Each row is where one point has got to under a steady rotation. How many ticks took it there?
The counts run from 0 to 433.
[  6  13 -38  -6  13   3   1 -15 -65   3 -16  29  35 -16  14  14   1  -6
   9  23  -1   5 -39  10  -6  43   4   4 -14   3   6  20 -17  41 -19   4
 -23  -5  15  29   0 -18 -11   4 -12   7  24 -69 -15 -40  -4 -22 -29 -43
  13 -12  14  -1  20  34  15 -32  43  13  48  -3 -12 -53 -20 -11 -26  52
  43  52  42 -34  39 -21   0  -2 -25] : 293
[ 24 -13 -40  -8 -55   7  -4 -15 -48 -43   1  23   9 -20   6   3  25 -20
  10   0 -22 -33   5 -11  -1   5 -34  -7 -15  34 -15  12  10  43 -23 -43
 -31   8  16  13  24  19   4 -25  33 -25  34 -12 -20 -17  12  10  22 -73
   4 -28 -11  -1 -16  19  15 -19 -35   7  34  16 -49 -13 -18  -2  -8  47
  19   6  28 -47 -12 -43   6  34  -9] : 373
[ -4  13 -20  18 -21  -1  19  -4 -67 -27  -4   0  28 -28  17  31  13 -21
   0  13  10 -16  -9   2   4  -6   4  -3   9  25   0  -9  28  41 -22 -47
 -36  -7  26  28  19 -31  27  -1  20 -18   8 -35 -20  -6   6 -17 -49 -45
 -19  -1  31   4 -17  40  11   2  11   3  41  -2 -65 -19 -16 -21   7  28
  49  26  42 -52 -15 -42  10  33 -21] : 233
[ 32  41 -45 -24 -11 -11  28 -29 -36 -16  17 -11   0 -20  -1  10  18 -11
 -15 -18 -15  24 -10  -8  27 -15   8 -24  19  27 -12   4   8  26 -22 -30
   0  -9  11  25   4 -17   6 -23  11   8 -24 -38   4 -30  22 -41 -20 -33
 -32   5  39 -14 -21  27  14 -45  -5  -8  49   6 -40 -30  23   0  27   3
  46  20  34 -68  12 -56  18  24 -12] : 214
[  7  -1 -66  12   8  23  -3 -17 -71  -7 -23  20  16 -14  25  23 -17   4
  25  26   6  -8 -18  -1 -21  39  -9  -3 -10   5   7  16 -15  47 -14  -1
 -31   0  11  30  -8 -19   5  13 -12 -13  32 -53 -38  -3   3 -36 -27 -27
  31 -11   5  -6  -6  30  19 -13  35  13  49   1 -29 -62 -30 -17  -9  64
  22  59  27 -16  29 -24  -1  22  -3] : 286
[ 42  -3 -24  -3 -38  18  -4 -30 -53 -21 -11  47  10 -32  -5   4  17 -22
   6  13 -25 -12 -22 -11  -2 -11 -21  -7  -9  15  -4  25   1  39 -22 -47
 -30   6  30  38  17  18   9 -11  24 -21  21 -22 -38 -37   3  -3  18 -80
  11 -24  -9   5 -27  -4  10 -22 -35  -4  28  12 -57 -25 -17  21 -17  27
  22  10  38 -39  28 -22  12   0   4] : 96
[ 16   8 -36 -15 -39  13  -2  -2 -37 -11 -14  18  14 -30 -10  25  19 -27
  14  10 -56  11  -3   8 -23   8 -11  -7 -28  18 -22  18  12  38 -48  -4
 -12  -6   8  33  36  26  11  13   9  -9  26 -17 -19 -46  -8   5  -1 -67
  34 -13  -9  16 -19  22  37 -44 -43  -5  42  24 -66  -3 -11  11   2  15
  24  34  47 -39  10 -25   8  13   2] : 72
[ 25  27 -14 -29 -24   8  12 -27  -6 -24  -9  33 -14 -23 -13  13  37 -26
  12  16 -37   9 -13 -10 -12  -8  -4 -13 -16  27 -26  14  -6  24 -34 -16
  -4   6  25  34  11  26  13   4  16 -13  20 -52 -10 -40  14  -4   5 -52
 -11 -29   3  -3 -20  17  22 -50 -49   0  23  14 -61 -43 -16   4 -21  17
  14  29  45 -72  18 -26  -2  -4  -1] : 74
[-22  19 -12   5  -7   4  -5  21 -46 -27 -20  19  13 -13  15   3  19  -9
   8  20   9 -16  -2 -22 -13  32  -8   1  -8  24 -12  12   2  22 -28  -1
 -18   6  -3  17   9  10  20  14  -6 -27  30 -41 -15 -12  20 -26 -14 -62
  11  -5 -12  -4  10  35  31   8 -16  17  55  11 -45 -49 -48 -32 -30  60
  31  50  26 -45  11 -48 -17  38 -39] : 33
[ 43   2 -45 -31 -34  -7  12 -44 -50 -26   3  42   1 -44 -13   9  14 -13
   3  -9 -43   0 -15   7  -3   3 -12 -21 -11   0 -21  27  10  42 -20 -32
   1  -8  18  28  17  17   1 -29  21  -1  12 -35  -7 -28  -6  11  31 -57
   7 -18  10   9 -25  21  15 -83  -8 -20  16   7 -38 -42   6  27 -18  14
  -3  14  29 -45  20 -37   4  -7 -11] : 98
[ 34  24 -75  -1 -10 -12  35 -45 -41 -36 -18  24 -14  -2  -4  -3  13   7
  21 -11  -1 -29 -23   8 -13   5 -22  -5   4   2 -40  27  -1  -3 -10  -7
  32  14   8  44 -16  -3   0 -12   1  -1  20 -44 -11  18  18 -32 -25   0
  -1   1  25 -16   3  12   3 -46   0  -2  21  14   1 -41   6 -41  26  27
  24  27  11 -47  -6 -76  20  33   5] : 168
[  9   4 -50  -3  11   6  14 -18 -59 -11 -26   8  19 -24  24  41  12  -8
  11  25   8  -9   9  11   2   3   6   2  24  25  -4  -8  14  39 -24 -14
 -21 -12  21  13  -1 -34  13  21   8 -50  21 -60 -30  20   0 -19 -32 -18
   9 -15  16  -6 -32  41  21   2  16   6  45   6 -64 -37 -46  -3   1  44
  27  26  48 -34  -1 -23  -5  27  13] : 256
[ 11  40 -40 -14   3   2  -6  -1 -33 -20   6   0  13   1  -8  19  -2 -29
   6   9 -12  -2 -16 -18 -33  47   3 -13 -25  12  -3  19  -2  32 -19 -32
  -6  -3 -24  25  22  -3  23  -6 -12   7  29 -47  -5 -25  19 -24   2 -38
  32  -6   7  -6  17  25  35 -48  11   3  55  30 -38 -48  -4   2 -18  50
  29  71  24 -40  46 -54  13  16 -27] : 38
[ 19  20 -54   8 -47   5  32 -19 -61 -23  -7  -8 -10  -1  20   5  13  10
  14 -10 -10 -13  -6  -8  10  -2 -22 -15  13  29 -27   7   2  18 -38   0
 -18   7  14  29 -12  -5  10   5   3 -11 -13 -11 -22  -6  31 -41 -45 -40
   3   4   8 -14 -27   6  15  17 -32   3  58  16 -28 -13  -5 -36  53  36
  38  18  37 -45 -15 -65  16  55   8] : 195
[ 30 -11 -59  -9 -48   4  12  -9 -42   6 -16  27  22 -44  19  17  42 -11
  35 -12 -42 -10 -10  -2  -3  11 -23 -12  -7  28 -19  21   7  32 -22  -1
  -2 -20  23  17  -5  28  13   8  13  -1   8 -16 -20 -36  -7  -2  -6 -55
  42  -4  10   2 -49   1  21 -31 -30 -18  45   1 -28  -3  -4 -11  10  32
  20  -3  36 -33   9 -56  -7  37  23] : 387
[ -1  -6 -60  -5  -7   5   9 -24 -83 -12 -28   7  31 -36  12  37  14  -1
   0  24 -11 -10  -8  12   3   9  11  15   9  12  10   3   7  48 -35  -8
 -30 -10  13  12  12 -40   3   3  10 -30  27 -41 -26 -10   0  -8 -30 -27
  15 -18  21  -4  -5  50  22 -19  30  -7  47   7 -57 -32 -27  11  -8  26
  38  38  54 -24  18   1  -5   7  -2] : 264
[ 35  -5 -52 -28 -44 -15   9 -28 -21 -20   3  27   2 -42 -15   6  39 -16
  26 -13 -49  -9 -19  -2 -12   5 -19 -12 -22  24 -28  25   6  37 -17 -27
  13  -1  25   9  -1  22  13 -14  21   1  -3 -35   0 -42 -13   4   4 -44
  -6 -12  15   3 -29  25  14 -88 -17 -24  21   2 -19 -32  26   0  -2  24
   9  -1  24 -60  19 -61  -6   7  -9] : 383
[  3  -9 -64 -15   1  16  17 -39 -65 -20  -3  12  -7 -23   3  19  16  -6
   3  15  12 -17 -17  -1  -1  -4   4 -20   4   5  -5  -6  -8  35 -18 -37
  -6   9  27  26 -11 -39  20 -11  13 -13  17 -67 -24   0  -2 -28 -19 -15
 -10 -33  41 -11  -2  56   6 -45  50  -5  15   2 -33 -71 -10   0 -28  35
  15  51  35 -38  10 -16   3  -9   8] : 260
[ 33 -12 -53   4 -51  26  12 -42 -72 -37 -17  56   5 -37  -5 -15   6  10
   8  -4 -14 -34  -7 -17 -14  -3 -18 -32   5  10 -17  40   5  25 -17 -43
  -9   7  18  35   6  -1  17 -40  20 -11  20 -38 -34   1 -11  -2  16 -62
  22 -10  -7   1 -20   5   6 -31  -6 -16   7  18 -10 -47 -12   2 -19  27
  12  15  27 -15  22 -38   9  -3  -4] : 120
[ 26  35 -49  23 -23  -8  20 -22 -72 -17  -2   3  26  -1   6   5  10  -7
  -2   5   8 -37 -52  -2  -9  25 -36  14  12   4 -10  27   5  13 -10 -25
  -5  10  10  44  -7 -25  -8  -5  -2  -8  35 -36  -9 -15  32 -21 -42 -33
  -1   6  12 -19   1 -16  -3 -15  -6   7  48  19 -12 -17   3 -29  15  43
  53  24  46 -19   5 -56  44  33  -1] : 178
[ 22  15 -37 -27   5  25   3 -20 -22 -13 -51  33  -1 -32  -5  -5  12   6
  44  28 -19   8   9 -17  -6   8  16  -6 -15  33 -18  24 -20  28 -35  32
 -23   5   6  29 -12   0  10  24 -11 -21   8 -48 -55 -18   3 -55 -14 -44
  26 -12 -11 -11  16  30  26  -1   0  -6  43  14 -25 -40 -26 -10  18  30
  37  22  17 -48  52 -30 -14  22  -8] : 304
[ 42  24 -59   4 -30  -4  43 -40 -44 -25 -38  22  21 -26  -1  16  25   2
  17   0 -24 -19 -16  16  -2   7 -19  20  14  14 -38  34  17   5 -38  30
  14  -4   3  36 -10  -5  -6  13  -1 -26  25 -25 -23   8  17 -12 -39 -18
  27  18   0 -10 -12   3  17 -19 -39 -14  49  26 -20  -1 -18 -33  38  15
  44  -1  35 -39   8 -51   6  52   2] : 164
[ 14  15 -31 -29 -28  19   1  -7 -31 -24   9  34 -12  -4 -16 -22  11 -19
  14  10   4 -17  -7 -15 -33   9 -20 -24 -32  30 -20  18 -23  17 -12 -36
 -16  18  11  38  16  12  26 -18  22  -2  36 -40 -31 -22  16 -23  14 -65
  -3 -38  -7  -5  30  20   9 -36 -15  25  21  25 -32 -42 -15 -15 -26  45
  16  41  19 -61   0 -48  25  14  -8] : 344
[ 37  22 -77  10 -21   8  32 -45 -64 -34  -7  29  27 -18  12   3 -12   4
   4  -5   8 -35 -20  14 -31  19 -19  -9   4 -10 -23  44   0  11  11 -33
  15  -2   2  35  10  -3   8 -31   2  -2  35 -39 -11  29   3 -11   0 -30
  45  19  12   5  -7  -3   5 -42  17  -4  30  24  -7 -34  -1  -4   7  43
  22  13  18 -13  10 -66  30  40  -6] : 146
[ 10   8 -79 -18  -2  15  21 -31 -42 -11   4   0 -16 -17  16  32  -3  -6
  21   4   4  -9  -1   6  -6  -2   5 -25   3  26  -7 -17  -6  34  -5 -30
  -5  -4  10  35  -3 -22  22  -2  11 -13  -8 -64 -26  11   1 -36 -25   3
  25 -16  36 -11 -35  46  26 -33  45 -16  19   3 -36 -62  -2   0  16  38
  10  44  25 -37   9 -44   3  15  32] : 253
[ 23   1 -47 -16 -46 -12  -2 -24 -54 -17  17  21  12 -16   1   7  26 -17
  10 -17 -23 -20 -21  -2 -15  21 -38 -23 -18  12 -19  19  -1  41  -6 -45
   3  -3  20  19  11  18  13 -29  26  10  22 -30   3 -43  -1   6  15 -56
  -8 -27  13  -1 -13  16   6 -81  -3   4  14   3 -20 -38  10  -5 -24  35
   2  25  25 -47  -5 -59  14   6  -2] : 376
[  6   3 -35 -27 -61   1   0  -2 -44 -32 -17  22  16 -22 -22   1  38 -12
  16   2 -37 -15   6  -4 -24  18 -16   1 -34  26 -23  28   5  33 -42  -6
 -11  15   7  32  31  17  21  -8  22  -9  45 -20 -26 -44  -7   6   5 -72
  -2 -23  -6   7  26  37  24 -54 -29  18  24  28 -39  -8  -3 -15 -14   9
  20  35  40 -52  -6 -37  10  18 -14] : 350
[ 26   0 -71  -7 -18   3  33 -34 -39 -40 -13  55  -7 -37   0 -23  31  -4
   4 -11  -5 -23  -8   0 -12 -30 -17 -36  18  34 -30  32  -2  -6 -17 -19
  29  -1  18  34 -13  11  17 -29  15 -17   0 -36 -17  28  16 -32  15 -34
  42  -5  28 -11 -33  16  12 -19  -8 -27  30  12 -19 -41 -14   1   4  27
  21  -6  17 -41  17 -63  -2  31   2] : 421
[-10  -1 -36   4 -31   7  12  -2 -72 -19 -17  -4  24 -36  -5  26  21  -8
   2  16  -2 -30  -4 -15   0  -7  13  -8  13  15  -6   5  38  47 -34 -43
 -19   0  24  25  19 -35  31   8  17 -26   8 -46 -36 -12  -9 -28 -50 -37
 -30  -5  30  -3 -18  43  12 -10  16  -4  30  11 -51 -19 -10 -22   2   9
  31  37  57 -38  -3 -28  11  16 -16] : 234
[ 25  35 -37  17  -4 -17  17 -18 -50 -26  14  -8   7   4  24  18  -7 -17
  16  -2  22 -24 -24   0  -3   7 -14  -1   0  13 -27   0  19  30  -4 -42
  -6   7  17  28  -2  -6   6   2   6  -6  -8 -50 -10   3  24 -35 -43 -21
 -26  12  17 -13 -16  10   4 -30  -5  15  47   2 -28 -42  11 -45  36  51
  27  32  17 -47 -14 -87  18  41 -22] : 200
[ -4  17 -17  -8 -15  19   2  13 -62 -18 -25  39  26 -19  15  -8  18   6
   4  11   7  -3  -7  -7 -16  36  -8  -5 -19  17  -1  30 -14  25 -28  15
 -23   6  10  32  17  -4   9  -3  -8  -7  39 -39 -24 -29   3 -24 -17 -76
   4 -22 -11   1  31  27  27  -7   2  27  40   9 -29 -31 -47 -31 -26  44
  36  51  39 -43  11 -34   1  22 -33] : 318
[ 37  27 -63  20 -16   0  25 -24 -61 -23 -21   9  10  -4  10  14   8  -1
  18   3   2 -46 -25   0 -24  19 -30  14  14   1 -32  22   9   7 -13 -11
  -7   7   3  38  -5 -10  -1   7  10 -29  36 -29 -30  16  28 -29 -33 -21
  24  11  -2 -20 -12 -13   6  -2 -17   2  49  19 -18 -11 -11 -39  38  50
  39  12  27 -19  -7 -73  23  57  10] : 171
[  1  12 -10 -23 -23  13   0  -5 -34 -39  -3  31  -7 -11  -6  -4  25 -26
  -7  10 -11   1 -13 -10  -8   4 -14  -9 -23  23 -17  14   5  27 -31 -34
  -9   7  25  37  27  16  22 -18  16 -19  33 -27 -13 -24  20  -2  24 -63
 -11 -28   0   6   9  28  18 -43 -34  15  28  20 -57 -41 -20   5 -38  24
  13  46  35 -64  -4 -29   9  -5 -20] : 66
[-14   6 -49 -17 -31  17  28 -17 -64 -26   8   6  -4 -21   0   3   8 -10
 -22   4   0  -1  -8 -13  14 -20   4 -36  11  33  -1 -10  -3  27 -25 -56
 -16   2  17  39  13 -35  29 -28  20   8 -16 -42 -19 -14  21 -37 -14 -45
 -18 -21  45  -5  -6  50  14 -20  26  -7  16  11 -50 -35   6   7  -1   5
  41  40  47 -56   7 -31  19   8  -4] : 236
[ 36  23 -51  13  -7  -3  35 -24 -67 -37 -10  33  51 -28  17   1   4  -3
  -2 -13  12 -28 -24  19 -16  15 -22   5   6   3 -18  44   2   3   0 -18
   9  -7   5  35  17  -2 -18 -25   8  -9  42 -18  -6  24  12 -11  -6 -53
  32   8  15  16  -6  -4   0 -28   4   6  44   7 -14 -19 -19 -18  15  42
  41   3  19 -22  -7 -68  23  46 -10] : 147
[ 35  27 -34  -5 -33 -13  34 -26 -62 -46 -14  10   6 -15 -12  -9  33  -5
 -19   5 -17 -24 -24  -2  17 -12 -24   9  20  21 -27  23  13  11 -36 -13
 -14  16  19  36   2 -11 -15 -24   5 -10  27 -19 -17 -15  43 -26 -23 -48
 -20  -8  10 -14  26  13   4 -18 -37   1  49  20 -25  -8  -7 -21  32  11
  50  14  37 -40  15 -40  19  25 -28] : 181
[  4   6 -45  -3   6   9   6  -4 -44  -6 -31  26  17 -16  29   8  -4  11
  41   2  -2   7   2   3 -23  44   1  -8 -26  13 -17  27 -17  26 -23  44
  -1  -2  -6  19   0  10   4  19  -5 -11  27 -53 -14  -5 -19 -22 -27 -28
  32   4  -2   4   5  31  29 -29  19  16  49   9 -13 -48 -32 -41  -4  57
  14  51  19 -40   9 -54 -18  31 -15] : 309
[ 37  31 -50  -2 -21  -7  38 -41 -22 -48 -26  36 -27 -10 -14  -4  15  -8
  26   8   0 -39 -23   0 -12 -14 -17   8  11  13 -53  21  -3   2  -9 -12
  17  27  15  54 -18   6  12  -6  19 -16   9 -47 -28  13  18 -37 -28 -11
   2  -1   7 -18  11   9   0 -26 -20 -11  15  22  -4 -41   0 -48  35  31
  27   9  13 -58   1 -71  16  32   1] : 167
[ 29  13 -49  -3 -17  17  32 -35 -55 -41 -24  59  -1 -21   2 -29  11   8
   3  -4  18 -35 -19  -7 -16 -13 -10 -21  15  16 -34  47  -3  -7   4 -28
  20  19  21  55 -16  -2   6 -30  21 -20  21 -48 -23  22   8 -35   2 -42
   5 -12  12 -10   3  -7  -4 -23   1  -1  16  13   0 -50 -21 -22  -4  25
  24   3  16 -40   9 -65  19  28   2] : 144
[ 17  28 -44  -7 -51   2  10 -16 -48 -19  -7 -17  -8 -28 -17   9  17  -4
   3   6 -35 -20  -7 -28  15 -20   1 -10  15  26 -13   9  29  36 -32 -38
 -27  12  11  36   0 -30  28  -8  10   7 -20 -30 -31 -39  15 -39 -34 -31
 -21   2  20 -25 -15  26  20 -21 -15 -19  39  35 -45 -14  17  -8  32  -3
  46  26  42 -41  22 -36  24  15 -12] : 212
[  4  26 -28 -17 -25  13   5  11  -9 -15 -29  20   0 -24  -2  18  35  -8
  25  20 -29   6  -4 -15 -23  29   1   1 -10  31 -27  16  16  30 -49  25
  -2  -3  -2  19  18  11  26  29  -1 -19  21 -42 -10 -35   3  -8 -21 -39
  17   0  -3  -2  -7  24  48 -24 -49  -4  45  27 -52 -36 -30 -19  -9  23
  22  44  47 -61  17 -31 -20  22 -10] : 49
[  9   1 -70 -22  12  -4  27 -42 -38 -14 -20  24 -13 -23  11  10  10   4
  25   6 -13  18  -8  35   6   3   5 -18 -14  12 -18   7 -29  33 -18  21
  11   3  21  28 -13  -7 -16   7  -1   1 -17 -54 -21  -6  -7 -37 -22 -15
  20 -17  37   5 -10  64  22 -53  33  -7  23 -14 -19 -65 -12  -5  11  40
  14  46  27 -60  20 -27 -15   9   6] : 276
[ 31   2 -48 -21 -22   5  11 -33 -23 -32   0  34 -34 -14   7  19  13 -16
  34   7 -25   1  -5   6 -15   5 -24 -26 -24  19 -35  11  -6  40 -24 -20
  17   4  18  30   3  31  17   2  24 -14   7 -48 -13   2  -8   3  14 -29
  14 -19  -3   5 -40  22  24 -66 -26   0   7   6 -41 -61  -2  -2 -16  42
 -21  40  25 -57 -13 -55  -6  11   7] : 83
[ 36  32 -57   8   2  -1  26 -42 -49 -35   0  36  22 -26  -1   1  13 -14
 -18   2   1 -39 -44  -2 -14  -1 -20  -3  29  10 -14  32   6   0   1 -54
  23   8  16  43  -1  -8  20 -34   9  -8  32 -48   6  17  28 -19   3 -21
  23   0  31  -8 -15  -5   5 -38   9 -17  32  22 -19 -40 -12  10 -17  33
  31  14  24 -20  31 -54  20   6 -13] : 430
[  4 -19 -54  28 -54   6  10  -9 -70 -18  -2  41  43 -39  16  14  16 -10
  11  -4 -17 -42 -28  -5 -14  13 -36 -21  -7   9   4  26  10  27  -7 -41
 -13  -8  21  21  11  11  21 -20  11   5  18 -22  -4 -13  -9   2  -5 -62
  35   1   8   9 -45  -1  16 -19  -6  -9  31   1 -23 -16 -10  -7 -27  49
  21  14  41 -21   2 -53   6  33  -4] : 402
